128 stands for zero in the data rows.
Some points, each followed by its number:
183|116|171|130|118| 45| 59|159|170|166|180|138|102|166| 89|169|134|215| 52|155|196|155|191|118| 47| 90|208|118| 69|129|104|190 0
154|138|136|139| 78|107|125| 94|147|198|157|127|127|104| 74|123|161|189|109|111|140|221|131|157| 95|100|134|147| 86| 57|176|187 1
 98|104|124|114|135|121| 94|147|127|140|177|174|170|172|138|173|132|163|125|135|158|121|157|177| 91| 83|163|164|164|142|146|130 2
 91|116|107|163|109|136|138|140|134|168|137|103|128|114|120|135|113|110|136|122|152|148|156|149| 93|108|114|147|119|161|131|148 3
105|121|127|104|131| 98|116|113|115|176|142|140|102|110|101|114| 99|120|139|108|105|165|149|142|107|130| 74|162|182| 66|155| 85 4
144|131|146|121|131|146|180|101|160|  0|141|109| 85|153|137|112|110| 67|147|156| 79| 86|118| 82|169|170|109| 83|140|147|107|119 5
197|101|173|180|187|139| 68|180|126|181|189|145|200|192| 80|217|126|255| 49|155|255|113|142|167| 93| 62|199|176| 11|145|114|237 6
175|144|124|149|143|161|130|136|140|116|122| 95|116|145|200|106| 62| 67|148|191| 89|120|109|100|190|173|138| 79|123|119|133|116 7
157|106|148|149|128| 54|131|122|114|190|157|172|162|158| 69|105|125|181|140|112|141|135|192|166|103| 81|119|150|111|133|154|177 8
122|118|140|120|103|135| 87| 96|135|216|161|155|149|142|128|100| 96|190| 85|144|176|121|163|131| 72|120|198|157| 93| 71|164|173 9
145|131|144|168|143|101| 53|132|115|135|120|129|169|158| 94|177|117|135| 26|113|152|128|163|170| 60| 79|189| 91| 63|171|144|230 10
106|165|128| 95|143|150|144| 98|133| 83| 74|129|124|131|114| 89|130|124|165|145|135|102|113|154|175|145|112| 74|195|136| 96| 79 11
134|125| 90|100|129|140|133|131|145|107|120|162|114| 88|137| 94|138|127|104|103|143|142|123|120|143| 97|127|156|209|108|143|110 12
New points follow, each followed by the numbers of its five nearest points above, looking only along the 2 directions in which the numbered points spread most, nearest first.
169|142|200|164|198|214| 82|193|165| 93|127|129|114|201| 93|158|151|196| 71|146|210| 85|180|137|130| 66|201|163| 26|188|158|231 10 0 6 2 9
210|143|167|122|161|135| 80|168| 93|111|160|115|136|179|134|191|126|195|133|174|218|107|184|122|112|106|240|157| 81|188|128|212 10 0 6 2 9
106|132|118|104| 99|129|134| 92|108|131|118|153| 52|133|170| 64| 98|108|130|125|128|144|146|152|124|160| 95|120|130|103|162|113 12 4 11 3 7
 66|137|157|117|153|138|217|100| 99|116|109| 85|114|108|133|152|170| 53|121| 82| 50|119|104|152|144|147|125|163|118|131| 96| 83 11 12 7 5 3
133|133|147|118|181|156|188|145|147|172|125|151| 96|151|141| 69|122|139|166|129|148|167|133|138|124|109|196|147|122|145|118| 79 3 12 2 4 11
170|128|126|172|125|136|133|145|121| 62|102|111|179| 92|142|136|114| 87|139|174|119|113|111| 79|151|107|150|125|112|112|111| 81 7 11 5 3 12
134|188|147|115|128|157|127|140|128|153| 44|143|102|152| 88|128| 51|121|127|109|139|110|114|122|114|140|104|109|166|106|141| 97 12 3 11 4 7
131|116|134|121| 99|116|107|159|139|122|157|149|168|139|140|139|143|127|143|130|130|155|112|161| 97|108|142|121|122|140|126| 63 3 2 12 8 4
129|150| 82|105|113| 84|135| 93|121|131|113| 72|151| 82|170|173|140|122|160| 93|131|147| 93|137|126|140| 51|163|134|113|136| 79 12 4 3 11 2
183| 86| 92| 79|159|144|109|161|145|126|119|170|141|191|131|127|126|129|125|172|193|131|121|144|151|121|104|123|145| 90| 89|138 3 2 12 7 11
 97|155|122|107|125|213| 85|177|120|118|103|144|124| 57|145|108|129| 99|157|128|123|113|112| 63|165|134|139|145|165|141|100|124 11 12 7 3 5
135| 82|182|107|110|119|108|127| 92|157|117|195|145|131|139|126|133|142|169|161|145|123|114|130| 81|133|116|123|152|141|145|124 3 2 12 8 4
108|122|103|101|155| 82|143| 43|206|148|166|125| 75|109|113|137|116|107|137|122| 86|149|145|174|134|111| 58|143|137| 94|119|125 12 4 3 11 2
139|144| 81|153| 68|139|171|122|116| 83|130|103|144|168|174| 90| 62| 75|164|158| 95|126|139|113|175|154| 40| 44|182|122|103| 85 11 5 7 12 3
168|142|141|179|144|126| 99|107|118| 43|103|110|121|161|152|111| 89| 55|166|138|108|102|116| 87|148|164|118| 95|173|151|102|136 7 5 11 12 3
147| 80|155|107|166|155| 83|128|162| 96|161|101|187|139|125|209|169|177| 94|126|184|105|136|133| 84|133|201|156| 96|136|187|215 10 0 2 9 8
